One turn sends every row of this set to another row. A few are shown first. Where does it send the rows asked after them?
z_441: -1 -11 -31 7 -19 7 26 10 20 39 -40 39 26 10 29 20 6 71 6 15 -34 42 7 -19 -2 15 -12 -11 -38 28 -3 -5 -28 16 -25 8 22 -7
z_837: 51 39 0 1 49 13 -8 46 -13 21 -18 -3 -29 -49 7 -11 -13 -4 22 8 4 -10 -24 2 3 -27 1 -5 24 -15 -53 -18 6 18 52 -7 13 6
z_338: -1 -1 -12 28 -13 -34 7 10 -24 25 0 -16 32 -21 -49 14 28 -17 22 -32 -4 4 -3 -21 18 12 -12 -5 23 11 -42 -11 -51 33 20 -23 6 -46
z_17: 45 8 -7 -7 40 38 0 -16 5 12 15 -2 -10 -31 4 -32 32 -9 9 -23 11 -13 -51 5 -22 -4 16 10 21 -17 -64 -5 19 -24 9 20 -3 4
z_550: 20 20 -4 0 -17 31 -16 40 10 12 -21 6 17 -40 52 -24 25 16 -8 47 -2 16 -32 -15 15 22 -8 -3 -8 1 45 -6 3 -48 9 4 -17 9
z_98: -32 28 14 29 -16 13 -11 -3 8 12 -19 12 41 16 -26 -28 -14 -3 -1 -37 49 6 14 3 -23 0 -8 20 15 12 -35 -1 -4 29 -13 -8 -4 -10
z_908: 17 18 20 8 4 26 29 54 19 3 -22 18 14 -56 7 -16 18 5 31 41 -31 -10 15 -48 4 -4 -40 -45 -10 14 29 -8 -33 -35 37 25 -27 -8
z_460: 22 -21 28 0 20 5 -21 -35 -18 37 26 22 -29 12 30 -56 -15 -19 -10 -3 -1 7 38 18 60 -15 -21 13 -27 43 -17 -6 -16 -2 42 6 3 -20
z_937: 29 -31 45 -7 48 9 9 -33 -16 35 36 32 -10 7 13 -29 -13 -15 10 3 -36 30 28 -24 51 -23 -10 22 -14 37 -27 -5 -23 -9 50 -5 0 -25
z_553: -4 -20 8 20 -5 10 6 23 39 17 3 23 -6 -52 25 -30 37 15 26 -14 29 3 -32 -41 13 3 -22 -21 -13 36 27 -9 -31 -53 9 36 -47 13
z_173: 44 25 9 -10 47 2 10 25 11 22 -8 -1 -2 -9 11 -37 20 -8 53 -41 13 -23 -26 17 -11 -23 -42 -43 12 14 -64 -8 -17 7 23 42 0 -10
z_500: 34 -1 24 -24 29 42 2 -33 -27 50 34 17 -15 34 16 -36 -9 -8 18 25 -27 13 38 15 45 -14 -11 15 -15 45 -16 6 -12 -18 22 -4 -9 -31
z_315: -19 -17 -42 0 -32 20 22 -4 1 36 -37 39 -21 -27 -10 18 3 75 -17 -3 12 12 11 -25 11 -13 -3 -13 -32 50 8 -13 -26 20 -7 1 -15 -8
z_896: -3 -23 -41 7 -31 3 31 -26 5 15 -26 55 14 -24 -10 10 5 26 -24 15 -31 8 21 -52 -5 15 -4 -42 -46 12 -4 -19 -28 20 -1 27 8 -14
z_534: -15 30 -9 -11 0 5 2 11 18 2 -5 11 13 12 -7 21 -15 -9 18 -6 -35 -27 12 14 10 18 34 4 28 -16 -41 2 -49 14 -29 -33 -13 -3

z_550 moves to -> z_553
z_896 moves to -> z_441
z_837 moves to -> z_17
And these:
z_534 moves to -> z_98
z_460 moves to -> z_937

One turn sends every row of this set to another row. A few are shown first. Where does it send the rows asked after them?
z_766: 37 0 -2 33 20 46 2 -8 6 9 8 10 35 23 2
z_399: 21 -10 -26 9 -69 -30 0 -20 -29 18 1 25 26 13 -32
z_207: 33 33 1 -24 -68 42 6 -27 2 0 -11 -26 30 -7 -11
z_114: 31 -4 -32 2 -12 0 -3 14 -29 -52 -10 -12 57 -1 -11
z_129: 25 14 4 -12 -32 -21 -8 -25 -24 -4 -7 -10 2 -1 -79
z_161: 10 -12 12 -40 3 24 -11 -33 -6 15 -13 -16 37 -20 7
z_111: 18 33 10 12 -56 11 -12 28 -22 14 -1 47 -5 28 -9
z_162: 13 -2 -2 43 -16 -25 14 -34 21 -29 -11 -8 36 -12 32
z_838: 28 28 -6 47 -16 -16 10 25 -8 -28 -2 -12 12 70 -2
z_614: 22 13 -8 -31 19 18 -6 -17 -11 11 -4 -39 11 55 18
z_156: 12 6 49 4 -7 -19 -13 -33 -20 22 7 -25 14 51 22
z_157: 33 -15 -10 -9 15 6 -1 23 -25 -29 33 -5 9 18 27
z_177: 22 -1 -10 7 -4 7 -27 3 -32 -66 -1 -22 25 27 16
z_857: 35 38 -8 3 -43 -34 -1 -7 4 -7 -51 -26 -6 57 22
z_718: 12 28 -35 17 11 -6 -7 -22 -13 -28 -52 -9 -2 39 -28
z_764: 24 -10 43 -4 -19 -36 26 -38 28 18 16 -16 13 20 15
z_374: -8 16 -11 -16 -6 16 31 5 -38 -32 -35 -8 19 -5 -40
z_255: -5 -23 -8 35 -31 -20 3 16 -3 11 -18 -22 -5 -35 -1
z_328: -23 -24 11 -5 -38 -20 34 -1 29 -4 -10 -38 9 16 -29
z_639: 32 27 7 -38 -37 17 -31 -5 -10 9 -20 3 -31 54 -16
z_756: 15 22 16 19 -52 11 29 -14 -9 8 -23 50 -12 23 22
z_304: 21 13 0 61 -31 -9 -18 15 -39 -10 -4 -11 18 9 -43
z_168: 43 53 31 9 3 27 16 17 19 -6 -17 -23 3 8 25
z_314: -10 31 11 -6 -32 -21 0 -2 -6 -32 -45 -49 -6 37 23
z_248: 37 65 1 20 -38 17 32 -12 -16 -5 -26 10 20 -17 -21
z_395: 49 16 15 20 -36 -27 -12 35 -16 -4 0 37 -14 37 16
z_44: 22 47 4 -7 -29 0 -15 -17 -10 10 -4 -4 15 44 -71
z_313: 22 -17 -3 18 -4 -27 21 13 22 -31 46 -14 17 23 -20
z_165: 16 39 2 -26 20 -25 13 24 23 -33 18 -4 19 3 -6
z_236: 8 44 21 -3 26 6 -22 0 22 -8 2 -12 8 -23 -21
z_280: 10 8 4 -51 -21 -12 22 6 22 -24 -30 -13 -19 34 -37
z_253: 51 -3 -13 33 -5 18 1 -29 19 -6 -25 44 10 38 -11
z_873: 27 15 28 -43 -77 -7 11 1 -12 -12 -24 18 12 23 24
z_848: 21 -23 5 0 -45 -16 -12 8 -49 -3 33 -4 39 34 16
z_520: 27 19 -3 -19 -36 15 -16 -57 39 -4 -21 -30 4 -7 9
z_499: 56 24 17 6 -32 11 -23 1 -15 -5 -10 -7 26 -26 -57
z_6: 4 -12 56 -7 -38 -6 -9 17 11 6 -26 -23 3 -24 -27
z_731: 18 -21 34 -19 -39 -40 -16 8 -14 -48 -25 -25 20 11 17
z_172: 26 5 33 16 -38 -15 -43 -13 38 32 14 -5 -3 11 -1
z_602: 21 7 -6 35 -36 -6 32 11 5 30 3 3 21 -25 31
z_57: 20 42 -13 -2 -8 -29 -33 -39 4 1 -35 -28 29 49 12
z_987: 26 14 -22 12 -1 9 41 -23 16 27 28 10 7 9 -31
z_319: -7 -43 6 -25 -27 -12 44 9 -13 -13 -19 -7 35 26 -16
z_160: 2 -49 4 -24 -49 0 27 -23 -24 5 -18 9 -5 15 -22
z_267: 21 2 -17 14 -41 -14 -27 -43 2 5 -25 36 15 21 37

z_111 moves to -> z_319
z_253 moves to -> z_255
z_313 moves to -> z_267
And these:
z_280 moves to -> z_718
z_328 moves to -> z_57
z_399 moves to -> z_731
z_172 moves to -> z_161
z_395 moves to -> z_160
z_764 moves to -> z_520

One turn sends every row of this set to another row. A few are shown first. Where does it send the rows asked after them?
z_5: 38 -3 31 15 16 -6 -2 -7 -31 -8 -5 11 60 89 22 17 -15 -27 -26 44 14 41 3 -6 31 -8 -22 -7 -5 -11 -2 -23 6 29 24 -8 2 -6 -38 31 23 6 11 9 3 24
z_356: -72 -31 36 42 -5 0 11 13 -14 24 6 30 4 -3 -7 -45 -14 -18 -12 20 8 20 -27 27 32 -11 -11 21 -49 5 -8 6 49 8 22 13 -2 -39 5 -11 -1 -24 -11 89 -12 2
z_360: -59 -37 27 -6 -15 11 9 -11 -23 -40 17 32 11 -2 -10 -19 -24 -21 -18 18 -10 -81 0 -36 -3 -3 11 -31 -12 13 -31 16 36 16 38 -35 -45 11 -10 -50 -11 13 9 46 -2 -6
z_112: 43 -52 15 -33 -22 -13 -22 21 -14 -34 14 54 -1 63 7 -27 -38 -10 10 26 30 62 -24 -46 64 -11 7 13 -15 38 -5 20 -1 34 15 29 -29 21 -11 -24 14 3 23 40 -9 -12
z_39: -78 -43 43 -1 -25 14 3 -1 -22 -47 20 23 23 7 -19 -5 -23 -9 -11 40 -7 -85 -26 -22 7 8 -9 -24 -6 22 -23 5 54 28 14 -28 -39 20 2 -46 -2 16 32 46 -1 6
z_154: -23 -39 22 -22 -82 -41 6 -8 -38 -31 -19 1 7 32 -12 3 -31 -25 -39 52 -15 -15 -19 -27 50 28 -20 -23 -39 30 12 8 105 -9 24 -15 -23 -24 -9 -45 2 6 -17 1 -6 7
z_300: 22 -6 47 -1 26 -21 -2 -14 -2 -19 -1 24 35 60 6 34 -20 -46 -10 4 15 62 -13 -36 18 -18 -41 0 2 6 2 -32 18 44 7 -14 -6 10 -22 15 36 12 30 -14 0 41
z_824: -60 -27 42 -4 -8 12 15 -25 -13 -42 20 34 20 1 -18 -23 -41 -21 -13 26 4 -94 -5 -35 19 -12 -4 -25 -13 10 -34 10 31 17 31 -32 -40 11 -3 -50 20 13 6 49 -4 -3
z_688: -67 -25 43 2 -18 16 8 -9 -14 -51 15 11 42 10 -18 -27 -29 -13 -15 34 0 -98 -14 -21 15 -3 -15 -13 -17 8 -25 6 48 20 22 -34 -28 15 7 -49 10 10 18 47 -6 -1
z_508: -53 -51 35 33 -18 33 15 3 -10 8 24 57 5 -8 -18 -32 -37 -4 -27 40 12 22 -21 11 37 5 6 27 -38 10 -21 -5 40 45 16 14 2 -42 10 6 11 -15 2 93 -7 33
z_767: -26 -36 20 25 -29 64 2 5 8 -28 12 45 11 -18 -24 -29 -23 -3 -44 46 15 21 -21 -8 58 5 3 30 -19 11 -25 -5 40 79 22 11 15 -14 17 6 21 -1 -4 73 -21 20
z_411: 29 -52 25 -33 -43 -11 -17 52 -24 -31 8 45 26 68 10 -36 -15 -7 10 30 16 62 -24 -30 32 15 -10 33 -26 33 4 2 30 39 -6 23 -26 18 0 -13 -18 5 47 55 13 -6
z_273: -28 -30 39 24 -13 -10 -27 23 -29 23 10 -42 -1 35 8 -10 -7 -15 -6 42 -26 49 -56 11 16 43 -29 -17 12 22 -8 25 -7 26 5 -16 -9 -22 -15 -35 -3 3 -19 -17 -11 19
z_465: 3 -35 46 -46 -41 -26 5 1 -19 -13 10 34 27 96 -1 -35 -11 -11 2 10 11 71 -14 -20 13 -37 -20 20 -20 13 -18 10 6 1 19 2 -11 11 34 -40 -8 -15 16 44 -37 -15
z_477: -15 -35 54 15 -11 8 7 3 -26 43 21 17 -15 16 20 -18 -21 -16 -18 41 -18 54 -16 -6 5 39 -17 -28 20 6 -21 5 -33 17 8 -16 -20 -38 -18 -28 20 6 -34 -11 10 15
z_246: 20 -3 49 13 -40 3 31 -1 -15 6 0 -7 37 9 4 -42 -41 -52 -45 26 -22 27 2 -36 -11 46 -70 31 -7 8 -34 3 3 51 12 -12 -25 14 7 3 13 7 -24 32 12 46
z_316: -67 -7 32 37 4 -6 0 5 4 15 -10 23 -21 -15 -9 -33 2 -33 -4 8 10 24 -38 13 57 -33 -26 10 -28 11 -8 12 45 8 26 14 -12 -2 0 -24 17 -14 -27 71 -29 -31
z_457: -26 -20 10 16 -36 50 -8 8 10 -36 -7 24 -7 -21 -25 -15 11 -20 -47 23 0 33 -32 -15 45 -5 -10 26 -6 18 -25 10 53 81 31 2 5 25 20 -4 -2 3 -9 63 -43 -4
z_182: 37 -4 46 14 26 -18 3 -1 -21 16 3 34 33 87 14 35 -16 -15 -23 42 16 40 -19 -4 32 -3 -17 -10 -4 6 -7 -8 3 16 13 -5 -22 -1 -50 30 25 -8 23 10 15 27
z_802: 14 -18 43 -45 -62 0 13 -19 -19 -17 5 32 5 27 -15 -5 -6 -21 -35 26 -5 -30 -16 -32 25 57 -20 17 -46 1 3 7 87 18 9 -67 -23 -49 8 -50 10 19 -13 20 -8 -4
z_563: -12 -8 42 29 -9 -17 -30 11 -5 -1 3 -58 14 27 -10 -12 -39 -30 0 48 -9 25 -70 -6 57 34 -63 3 7 37 -14 24 4 51 -2 -1 -13 14 -10 -25 32 10 -19 -6 -11 32
z_757: -61 -31 20 1 -15 23 -7 10 -18 -52 8 16 23 -4 -5 -29 -15 -12 -15 31 -5 -84 -3 -27 18 1 12 -37 -9 13 -19 10 40 20 31 -29 -33 8 -17 -52 -6 19 9 30 7 -19
z_884: 7 -9 53 17 -26 -18 7 -11 -7 1 7 -19 12 15 -17 -8 -60 -52 -18 37 -14 26 -47 -37 29 39 -79 25 4 39 -32 14 7 66 0 2 -36 36 -1 -4 34 12 -11 29 -2 57
z_416: 11 -25 54 -28 -37 -2 -5 46 -2 -26 4 39 54 73 8 -57 -17 -3 22 42 31 49 -16 -15 52 -4 -36 35 -26 15 4 -23 24 22 -20 20 -4 5 18 -21 19 8 36 49 19 -20
z_660: -3 -7 36 -40 -51 -3 -1 -23 -4 -20 2 23 8 29 -25 -16 -29 -20 -15 38 3 -25 -4 -32 62 27 -4 -9 -47 7 -4 -8 73 12 11 -55 -9 -75 -4 -61 30 26 -34 0 9 -2
z_490: 26 -16 34 2 7 -17 0 -15 -32 -19 -2 14 52 78 16 29 -13 -44 -23 19 2 61 3 -23 0 -9 -31 0 -1 -7 -1 -32 18 45 21 -14 1 4 -22 27 9 15 24 6 -8 41
z_181: 5 -28 36 -16 -66 -22 16 -12 -25 -39 -17 14 11 18 1 -3 -31 -20 -42 59 9 -40 -26 -31 78 36 -41 -7 -32 19 21 10 95 -5 18 -14 -24 -5 -9 -41 47 8 -20 0 -9 -16
z_12: 34 -29 15 -33 -23 -12 -18 12 -9 -39 3 18 29 82 9 -52 -22 -9 1 16 29 58 -11 -29 58 -35 -2 15 -23 15 -9 24 -5 12 32 14 0 12 11 -40 12 -11 1 27 -34 -28
z_864: 29 4 49 8 25 -27 -1 18 -7 11 -3 16 37 81 8 29 5 -19 -23 14 8 47 -31 -3 8 1 -27 4 -15 11 0 1 23 14 7 -17 -23 6 -41 19 3 -19 38 -5 15 33
z_583: -28 -34 30 -35 -67 -33 2 -30 -21 -15 0 30 -18 31 -29 12 -47 -26 -16 47 -10 -5 -12 -39 59 15 0 -35 -36 33 -7 -6 80 2 15 -28 -28 -57 -14 -54 18 20 -25 3 7 15
z_566: -70 -40 36 2 -15 22 -6 4 -15 -49 18 30 11 -5 -13 -10 -26 -7 -5 44 1 -84 -21 -27 32 2 5 -40 1 22 -20 2 42 27 16 -21 -39 16 -15 -49 13 23 21 32 10 -9
z_861: -47 -13 21 18 -17 12 -6 -3 9 -7 -11 30 -39 -23 -20 -5 15 -36 -23 6 -1 38 -44 -12 48 -27 -23 11 -4 24 -21 16 49 47 32 8 -17 32 8 -19 6 -2 -19 66 -47 -25
z_359: -6 -32 73 -42 -33 -18 13 5 -4 -3 18 64 25 83 -5 -31 -28 -7 25 32 28 63 -17 -21 40 -32 -36 21 -13 16 -14 -21 6 8 -12 14 -17 7 29 -32 34 -1 26 51 -6 -16
z_945: 18 -35 53 -36 -60 -11 27 -30 -26 -20 6 53 -15 14 -5 16 -24 -22 -39 42 7 -37 -32 -42 50 53 -37 9 -29 15 10 11 85 11 7 -38 -42 -12 -2 -42 45 15 -8 21 -13 -7
z_26: 13 -6 53 17 -20 23 30 2 -11 24 5 15 26 2 23 -55 -32 -32 -38 38 -9 33 19 -23 7 38 -41 0 4 -11 -29 -8 -28 27 14 -15 -11 -26 -7 -11 37 8 -46 4 22 16
z_104: 27 15 50 7 34 -21 -7 13 14 -14 -9 6 47 65 8 16 -3 -32 -13 2 19 47 -25 -18 23 -13 -42 7 -12 6 7 -14 25 26 4 -19 -5 8 -28 10 28 -7 32 -25 10 28

z_182 moves to -> z_5
z_563 moves to -> z_273
And these:
z_359 moves to -> z_416
z_181 moves to -> z_154
z_566 moves to -> z_757
z_861 moves to -> z_316

